X: a few groups of rows, each row roughly a mix of its group's hidden directions
X (124 x 10)
[[-.12,-.05,-.38,.09,.10,.00,.36,-.41,.30,-.12],
[.18,.27,.15,-.32,-.44,.05,-.21,.13,-.04,-.29],
[-.26,.33,-.02,-.05,.01,-.26,-.15,-.25,-.11,.48],
[.05,-.43,.06,.12,.54,.09,-.03,-.18,.12,-.14],
[.06,-.26,-.03,.35,.44,-.03,-.29,.22,.06,.23],
[.34,-.32,-.17,.42,.30,.10,-.18,.04,.01,.11],
[-.23,-.01,-.62,-.08,.07,-.05,.09,.09,.03,-.33],
[.25,.18,-.06,.20,.31,-.29,.24,.10,.12,.42],
[.13,.40,-.07,.28,-.07,.36,.18,.22,.23,.24],
[.32,-.22,-.26,-.12,-.24,-.22,.01,-.31,.32,.20],
[-.12,.08,-.18,-.24,.16,.41,.42,.05,-.09,-.30],
[.49,-.04,-.05,.11,.42,-.30,-.03,.18,.07,.11],
[-.25,-.13,-.32,.44,.26,.12,.09,.21,-.19,-.17],
[-.14,.00,.13,-.44,-.26,.18,-.17,-.17,-.38,-.23],
[-.22,.11,.15,-.62,-.19,.04,-.12,-.08,-.16,-.15],
[-.34,.18,-.48,-.10,.18,.28,-.05,-.15,.12,-.21],
[-.14,-.41,-.31,.13,.02,.13,-.27,-.09,.42,.03],
[-.07,.50,.13,-.07,.20,.14,.10,.29,-.39,.04],
[.52,-.23,.25,.14,-.02,.33,.03,.13,.16,-.12],
[.08,.30,.18,.22,-.09,.15,-.29,-.20,.14,.48],
[-.02,.42,-.11,-.20,.09,.33,-.07,.24,-.30,.28],
[-.12,.23,.04,.07,.09,-.31,.01,-.25,.01,.58],
[-.43,.28,-.06,-.22,-.09,-.12,-.22,.32,-.01,.30],
[-.17,-.18,-.16,-.10,-.08,-.11,-.17,.57,.28,.16],
[.12,-.12,-.30,-.27,.09,-.53,-.09,.28,.11,-.05],
[-.45,-.11,.05,.15,.22,.26,.03,.15,.44,-.03],
[.31,-.17,-.04,.16,-.34,-.16,-.08,.11,-.48,-.18],
[-.46,.27,-.41,-.11,-.08,-.11,-.19,-.20,-.07,.10],
[-.13,.24,-.18,.16,.27,.13,.16,-.06,.55,.11],
[.04,-.15,.02,-.44,-.22,.41,-.16,.07,-.13,.32],
[.58,-.10,-.08,-.02,.13,.04,.15,-.27,.05,.33],
[.24,-.08,-.15,.44,-.03,-.27,.15,.43,-.01,.15],
[.31,.22,-.18,-.23,-.23,.07,-.26,.30,-.01,-.36],
[-.30,.24,.16,-.15,-.31,.02,.20,-.48,.07,-.10],
[.00,.21,-.22,.08,.30,-.39,.31,.03,.02,.37],
[.32,-.25,.40,.04,.02,-.32,-.31,-.20,-.09,.03],
[.39,.20,.11,-.11,.00,-.32,-.17,-.19,-.44,.02],
[.35,.18,-.14,-.03,-.30,.04,.00,.18,.23,-.47],
[-.27,.24,.38,-.15,-.06,-.22,.43,.14,-.01,-.13],
[.29,.44,-.05,-.07,.17,.30,.03,.06,-.23,.33],
[-.29,.04,-.39,.10,-.36,.19,-.26,-.23,-.18,.09],
[.35,-.15,.21,.09,.06,.06,.56,.02,.09,.22],
[.17,-.35,.12,-.31,-.08,-.06,-.14,-.49,-.20,.05],
[.48,-.22,.00,-.23,-.20,-.11,.08,-.27,.23,.24],
[.27,.00,-.16,-.20,.23,.40,.18,.21,-.28,-.25],
[.43,.13,.02,.29,-.36,.30,.03,-.25,-.09,-.05],
[-.58,.22,-.27,-.04,.01,.20,.13,.04,.23,.09],
[.07,-.23,-.41,-.03,.43,-.15,.08,.37,-.06,-.05],
[.19,-.02,.23,.22,-.04,.44,-.28,-.41,-.01,.03],
[.47,-.17,.44,.05,-.17,-.15,-.07,-.15,-.21,-.08],
[.40,.13,-.40,-.34,.01,-.22,-.19,.10,-.04,.15],
[.27,-.12,.44,.11,.24,-.08,.30,-.08,.33,-.09],
[-.12,.02,-.32,-.23,-.13,-.59,.09,.11,.16,-.05],
[-.17,.21,.47,.18,.06,.04,.27,.11,-.38,.12],
[-.32,-.41,-.06,-.01,-.02,-.15,-.31,.24,-.09,-.35],
[-.23,.27,.17,.29,.09,.37,-.13,-.15,.37,.14],
[-.19,-.38,.18,-.15,-.39,-.29,.13,-.15,.17,-.20],
[-.31,-.16,.07,.46,.09,-.05,.25,-.26,-.16,.26],
[.16,.00,.13,.23,.02,-.46,-.41,-.04,-.09,.30],
[.06,.07,.02,-.04,.13,.53,.35,-.19,-.17,-.29],
[-.21,.54,-.08,-.13,.11,.22,.20,.19,-.03,.29],
[.21,-.06,-.10,.07,.03,-.24,-.04,.64,-.14,.16],
[.21,.45,-.27,-.05,.27,-.03,.07,.41,-.10,-.02],
[-.12,.19,.32,.06,-.12,.03,-.62,-.08,-.04,.12],
[.33,-.42,.24,.42,.02,.04,-.13,.13,.16,.06],
[.56,.22,.06,-.19,.23,-.07,.00,.15,-.28,.15],
[.10,.09,.29,-.21,-.26,.35,.26,-.24,.07,.33],
[.20,.27,.25,-.22,-.23,.15,-.20,.30,.27,-.28],
[.09,-.21,-.10,-.09,-.22,.30,-.43,-.05,-.43,.03],
[.05,.17,.07,.25,-.33,.16,-.05,-.55,.13,.14],
[.21,-.12,.16,-.65,.08,-.02,-.17,.06,.16,-.07],
[-.22,-.05,-.10,.43,.26,-.12,.42,-.03,.22,.15],
[-.34,-.16,.28,-.39,.23,.21,-.20,.20,-.12,-.14],
[.11,.10,-.17,.10,.36,.33,-.41,.23,.22,.08],
[.06,-.16,.25,-.08,.09,-.26,.28,-.30,.26,.40],
[.25,.25,-.09,-.18,-.12,.24,-.44,.28,.06,-.26],
[.52,-.01,-.18,.31,-.32,-.05,-.04,-.28,.04,-.04],
[-.38,.42,-.35,-.26,-.03,-.16,.15,.06,-.07,.06],
[.41,-.08,.27,.08,.15,-.09,.30,-.21,.40,.08],
[.01,.17,-.09,.09,-.43,-.13,.34,-.41,.13,-.17],
[-.19,.22,-.14,-.31,.19,.02,-.06,-.56,-.07,-.13],
[-.26,.05,-.14,-.10,.40,.25,.26,-.37,-.01,-.22],
[-.40,-.05,-.07,-.19,-.49,-.25,.02,-.04,-.21,-.15],
[.12,.31,.07,-.24,-.25,-.16,.39,-.07,-.34,-.20],
[.11,-.29,.30,-.09,.14,.04,-.39,.10,-.36,.27],
[.34,-.08,-.24,-.18,.10,.09,-.09,-.41,.41,.03],
[.14,-.41,-.49,-.09,.14,-.15,.03,-.26,.08,-.17],
[-.13,.06,.16,-.01,.13,.41,-.39,.35,.03,-.25],
[-.34,-.13,.35,.14,.14,-.52,-.05,.06,-.01,.08],
[-.17,-.32,.34,-.37,.14,-.19,.19,-.14,.07,-.28],
[-.35,.07,-.10,.15,-.07,.39,.33,.35,.17,.03],
[-.07,.50,.08,.35,.17,.30,.15,-.11,-.19,.06],
[.41,-.13,.44,.02,.15,-.28,.24,-.04,.05,-.18],
[-.16,-.50,.05,-.04,.12,-.36,.30,-.03,-.02,-.24],
[-.31,.21,-.45,-.21,-.01,-.30,.04,.26,.15,.10],
[.04,-.15,-.47,-.16,.29,-.29,.18,.11,-.08,-.29],
[.52,-.26,.01,.01,-.23,.07,-.38,.16,.09,.00],
[.27,.07,.08,.29,.44,.43,-.08,-.02,.08,.13],
[.21,.32,.25,-.01,.32,.37,.05,.20,-.26,.13],
[-.07,-.06,-.38,.20,.18,-.12,.51,.17,.21,-.03],
[-.65,.06,-.15,.07,-.06,-.27,-.20,-.09,.04,.00],
[-.10,-.33,-.20,.29,.08,-.02,-.02,.23,.32,-.41],
[.06,-.01,-.17,.10,-.24,-.49,-.34,-.13,.25,.20],
[-.54,-.20,.19,-.31,.17,-.04,.19,.01,-.22,-.05],
[-.23,-.18,-.05,.49,.08,-.19,.09,.03,.42,.13],
[.20,.22,-.36,.03,-.43,.25,-.03,.32,.06,.04],
[-.38,-.22,.10,-.17,.28,-.36,-.19,-.20,.24,.05],
[.16,-.27,-.33,-.14,.31,-.45,-.01,-.21,-.07,.01],
[-.24,.25,.27,.06,-.38,.47,.11,.07,.01,.03],
[.09,.06,-.15,.23,.41,.17,-.33,.29,.10,.30],
[-.33,.03,-.01,-.10,-.25,.27,.08,-.43,.35,-.12],
[.24,.24,-.04,-.20,.26,.36,-.13,.27,-.22,.29],
[.02,.01,-.14,-.32,.26,-.15,.12,.34,.44,.20],
[-.05,-.19,-.24,.34,.36,-.22,-.27,.17,.10,-.29],
[.18,-.39,.11,.24,.05,.27,.25,-.23,.25,-.27],
[-.30,-.16,.25,-.26,-.09,-.30,-.22,-.33,-.27,.04],
[.03,.21,-.06,-.10,-.56,-.17,.18,-.33,-.13,-.16],
[.16,.33,-.12,-.12,-.01,.02,-.01,-.33,-.10,.54],
[-.10,-.03,-.17,.50,.13,-.10,.42,-.14,.22,.11],
[.31,.10,.06,.10,-.10,-.57,.19,-.12,-.26,-.03],
[.37,.15,-.08,-.13,.00,.14,-.46,.40,.01,-.09],
[.10,-.23,-.12,-.17,-.12,.17,-.50,.31,.25,.11],
[.06,-.26,.17,.35,-.08,.05,.31,-.19,.33,.32],
[-.70,.08,.09,.00,-.20,-.09,-.09,.02,-.06,-.14]]

the two rows of each list that fit no group, in list order (the others fit one group, some only roughly)
  j606: [-.04,-.27,.21,.26,-.44,.18,-.39,-.03,.14,.01]
  j781: [-.14,-.08,.46,-.26,.02,.02,-.25,.13,-.24,.36]
  j534: [-.10,-.31,.31,-.26,-.51,.04,.12,-.15,-.05,.01]
  j834: [.10,.07,-.15,-.46,-.09,-.25,.05,.40,-.18,-.25]
  j587: [-.20,-.03,.20,-.09,.12,.37,.22,-.28,.44,.10]
  j822: [-.08,.24,-.48,-.19,-.27,-.35,-.10,-.01,-.16,.12]
  j482: [-.29,.42,-.33,.12,-.32,-.13,.16,-.09,-.18,-.10]
  j253: [-.06,.14,-.17,-.18,.36,.30,-.20,.38,.05,.30]
  j595: [.36,-.25,-.09,.30,.03,.21,-.34,.29,.04,.19]
  j729: [.15,-.09,-.41,-.11,.15,-.01,-.11,.09,.46,.33]
  j325: [-.41,-.24,-.27,.34,-.02,.18,-.32,-.11,.03,-.12]
 => j606, j587
  j612: [.05,-.27,-.04,-.05,.27,.03,.05,.16,.62,.08]
  j55: [.19,.01,.14,-.07,.26,-.13,.28,.48,-.36,-.02]
  j551: [.18,.26,-.12,.14,-.02,.16,.57,.08,.12,.27]
  j128: [.28,-.23,-.26,-.27,-.32,.16,-.35,.22,-.08,.00]
  j284: [.14,-.54,-.16,-.16,.04,.00,.23,-.14,.02,-.37]
  j641: [.35,.07,-.36,.23,-.12,-.26,-.22,-.19,-.28,-.13]
  j792: [-.29,-.20,-.12,-.23,.15,-.15,-.14,.24,-.52,.04]
  j648: [-.49,-.02,-.34,.33,.11,.10,-.21,.07,.15,-.13]
  j625: [-.23,.12,.17,.00,.20,.06,-.55,-.02,-.34,-.12]
  j81: [-.10,.47,-.10,-.36,-.24,-.17,-.02,.28,-.17,.07]
  j317: [.30,-.07,.33,.07,-.16,.07,.32,-.41,.26,.09]
  j441: [-.19,.30,-.16,-.09,.22,-.45,.22,.28,.21,.03]
  j103: [.12,-.45,.25,-.41,-.08,.22,-.18,.19,-.04,.05]
 => j128, j625
  j969: [-.07,.31,.41,-.27,-.15,.16,-.32,-.05,.27,.13]
  j127: [-.15,-.16,-.12,-.09,-.08,-.19,-.54,-.40,.02,.10]
  j786: [-.09,-.28,-.25,-.36,-.26,-.36,-.24,.17,-.05,-.11]
  j137: [.05,.09,.42,.27,-.11,.12,.29,-.02,.16,.43]
  j734: [.24,-.34,.36,.09,.01,.25,-.40,-.14,.16,.04]
  j801: [.22,-.37,.36,-.15,.05,-.23,.25,-.28,-.12,.16]
  j703: [.03,.20,-.58,-.12,-.14,-.13,-.15,.32,.08,.11]
  j195: [-.22,-.14,.07,.05,-.35,-.03,.11,-.34,.18,-.47]
  j860: [-.01,.01,.45,.09,.29,.32,.16,.12,-.37,.00]
  j875: [.03,-.01,.01,-.07,-.04,.19,-.51,.28,-.44,-.06]
  j109: [-.17,-.27,.09,.42,-.06,.13,.25,.21,.39,-.12]
  j14: [-.07,-.05,-.19,.23,.07,-.09,-.27,.45,-.21,-.39]
  j908: [-.15,.21,.03,-.02,-.41,-.21,.37,.06,-.22,-.34]
  j416: [.52,-.37,.21,-.14,-.12,.07,-.15,-.03,.00,-.24]
 => j195, j14
  j990: [.30,.00,-.04,-.27,.29,.19,-.40,.14,-.33,.06]
  j706: [-.04,.15,-.19,-.36,-.49,-.11,.13,.29,.18,-.06]
  j397: [-.28,-.21,.21,-.03,.19,-.40,.10,-.40,-.19,.05]
  j78: [.02,-.12,.26,-.13,-.11,.00,.23,-.54,.00,-.35]
  j38: [-.20,.05,-.08,-.20,-.26,.61,-.02,.03,.18,-.08]
  j835: [-.29,-.01,-.34,.19,.06,.15,.09,-.54,-.11,.07]
  j167: [-.02,.11,.31,.30,-.22,.23,.13,.15,.25,-.42]
  j75: [-.14,-.33,-.04,-.31,-.14,-.27,.19,.03,.47,.02]
  j741: [-.11,-.02,.29,-.33,.24,.24,.19,.41,.19,.14]
  j827: [.39,-.09,.13,.42,.08,-.26,.07,-.31,-.02,-.23]
  j535: [.02,-.13,.22,-.15,.35,-.22,.13,.18,.29,.43]
  j129: [.28,.17,.30,-.40,.09,-.10,.26,.20,.13,-.27]
  j518: [.19,.31,-.48,-.23,.07,.22,-.10,.17,-.14,-.22]
  j973: [.21,.10,.42,-.11,.11,-.10,.45,.15,-.19,.21]
 => j397, j129
  j381: [.21,.32,-.40,.12,.14,-.09,-.13,-.14,.14,.42]
  j316: [-.33,.31,-.02,-.10,-.06,-.21,.05,.02,-.39,.40]
  j170: [.28,.28,-.04,.49,-.05,-.02,-.11,-.01,.19,.35]
  j218: [.44,.19,-.08,.23,-.41,-.06,-.15,.23,-.12,-.15]
  j321: [.51,-.34,.17,-.30,.06,-.07,-.12,-.23,.12,.00]
  j182: [.41,.07,.14,.28,-.41,-.25,.19,.07,-.17,-.03]
  j660: [-.17,-.25,.29,.11,.24,-.42,-.05,.24,.00,-.29]
  j524: [.33,.13,-.35,.47,.08,.12,-.21,-.14,-.05,.16]
  j231: [.21,.13,-.18,.20,-.02,.40,-.23,-.24,-.32,.26]
  j992: [.12,.14,-.18,.06,.43,.40,-.22,-.20,.05,.26]
  j58: [.10,.06,.36,.03,-.23,.34,-.51,.00,-.05,-.02]
  j746: [-.02,-.21,-.10,.40,-.28,-.05,.33,-.16,.37,-.08]
  j905: [-.37,-.25,.44,-.10,-.06,-.25,-.06,.05,-.15,-.26]
  j568: [-.20,.18,-.09,.33,.01,-.54,.01,.04,.07,.30]
  j225: [-.40,.17,.02,-.11,-.50,-.07,-.18,.31,-.04,.03]
 => j992, j225
  j105: [-.10,-.30,.48,-.44,.03,-.05,-.19,-.06,-.10,.07]
  j15: [-.02,-.55,.11,.05,.05,.21,-.41,.07,-.09,-.19]
  j603: [.07,.45,.17,-.10,-.19,.13,-.42,.30,.12,.00]
  j574: [-.12,-.44,-.05,-.30,.30,-.37,.07,-.01,.19,.08]
  j173: [-.23,-.31,-.03,-.18,-.09,.01,-.31,.08,.24,-.48]
  j748: [-.14,-.17,.31,-.22,-.22,.07,-.38,-.01,-.27,-.34]
  j320: [.13,.06,.00,-.07,.38,-.38,.24,.42,-.12,-.10]
  j777: [.25,.07,-.35,.28,.01,-.12,-.22,.32,-.35,.15]
  j927: [.24,-.12,.08,.20,-.17,.45,.40,.10,.22,-.12]
  j98: [.02,.18,.24,-.03,.06,.06,-.06,.24,-.60,-.24]
  j720: [-.18,-.16,.63,.16,-.27,.10,-.07,.02,-.03,-.01]
 => j574, j173
  j194: [.52,-.03,.02,-.08,-.03,.14,.25,.37,.11,-.26]
  j408: [.02,.06,.35,-.19,-.30,.27,.18,.45,-.10,-.05]
  j844: [.51,.11,.17,-.06,.02,-.37,.28,.19,-.13,-.01]
  j405: [.04,.41,-.18,.18,.02,.10,.10,-.02,.20,.53]
  j757: [-.15,.08,.37,-.30,-.55,-.04,.09,.03,.11,.03]
  j157: [.44,.07,-.24,-.12,-.35,-.02,-.23,.01,-.25,-.26]
  j708: [-.53,-.04,.06,-.10,.14,-.15,.11,.37,.22,-.19]
  j995: [-.13,-.12,.36,.25,.09,.30,-.09,-.41,.13,.26]
  j267: [-.29,.20,.23,-.30,-.05,-.05,.26,.20,-.40,-.19]
  j47: [.29,-.26,-.10,-.02,.29,-.32,.42,-.12,.01,.19]
 => j194, j844
  j2: [-.33,-.24,-.22,.11,.23,-.40,.23,.11,.09,-.26]
  j512: [.31,.14,-.11,-.04,-.15,-.25,.55,-.25,.06,-.01]
  j326: [.39,-.04,-.48,-.11,.36,-.13,.16,-.04,.02,-.02]
  j241: [.39,.02,.29,.41,.17,.00,.03,-.29,-.13,-.20]
  j942: [-.07,.09,.21,.07,.11,-.48,-.29,-.40,-.05,.16]
  j138: [.10,.43,-.18,.02,-.16,.27,-.07,-.15,-.39,.27]
  j676: [.00,.00,-.01,-.32,-.16,.10,.29,-.44,.01,-.40]
  j893: [-.03,.22,-.14,.45,.21,.28,.26,.22,.24,.04]
  j118: [-.12,-.11,-.41,.04,-.08,.22,-.04,-.34,-.18,-.42]
  j463: [.02,-.11,.44,-.02,-.35,-.13,.10,-.21,-.38,-.18]
  j22: [.19,.27,.10,.16,.06,.12,.53,.23,.07,.28]
  j46: [.08,-.02,-.20,-.23,-.08,-.01,.32,-.38,.32,-.35]
 => j512, j893
  j591: [.21,.20,.34,-.06,-.35,.20,-.33,-.25,.04,.18]
  j863: [.13,.21,-.09,-.04,.19,.09,.19,.59,-.07,-.28]
  j85: [-.07,.33,.02,-.12,-.25,.18,.11,.01,-.54,-.23]
  j17: [-.15,-.14,-.07,-.22,-.11,-.37,-.47,-.01,-.27,.20]
  j305: [-.14,-.13,-.34,-.04,.28,-.08,-.49,-.01,.20,.24]
  j259: [-.23,-.20,.43,-.03,.01,-.27,.06,.12,-.08,-.44]
  j739: [.46,-.12,-.08,.43,-.14,-.23,.24,.06,.12,-.09]
  j369: [-.01,.29,-.06,-.21,.10,-.06,.46,.35,-.30,-.08]
  j340: [-.63,.11,.10,.01,.02,.12,-.12,-.26,.18,.15]
  j216: [.12,.18,.22,.03,-.42,.39,.32,-.07,-.14,-.16]
  j355: [.26,.01,-.32,.11,-.27,-.30,-.04,-.45,.13,.10]
 => j85, j17
  j997: [-.51,.31,.04,-.08,.10,-.12,-.29,-.08,-.01,.31]
  j362: [.05,-.18,-.07,-.28,.40,.18,-.51,-.04,-.05,.09]
  j451: [.18,.28,-.08,.21,.19,.36,-.16,.31,-.30,-.17]
  j213: [-.03,-.05,-.12,-.30,.15,-.09,-.23,-.32,-.46,-.27]
  j132: [-.10,-.26,-.19,.11,-.12,-.11,-.55,-.32,.13,-.04]
  j868: [.09,.39,.06,-.28,.08,.05,.33,.32,-.34,.05]
  j220: [.10,-.19,.24,-.07,-.26,.17,.06,-.48,.20,-.31]
  j177: [.35,-.53,-.18,.00,-.05,.01,-.23,-.13,.26,.04]
  j941: [-.15,-.14,.46,-.05,-.43,.23,.00,.00,.26,-.10]
  j271: [.03,-.24,-.25,.23,.25,-.18,.20,.49,-.10,-.16]
  j910: [.13,.35,-.26,.07,-.03,-.34,.18,.46,.06,.04]
  j21: [-.06,-.34,.21,-.11,.21,-.38,.31,.08,.01,.33]
  j814: [-.18,-.02,-.08,-.38,.00,.30,-.39,-.07,-.09,-.38]
 => j451, j213
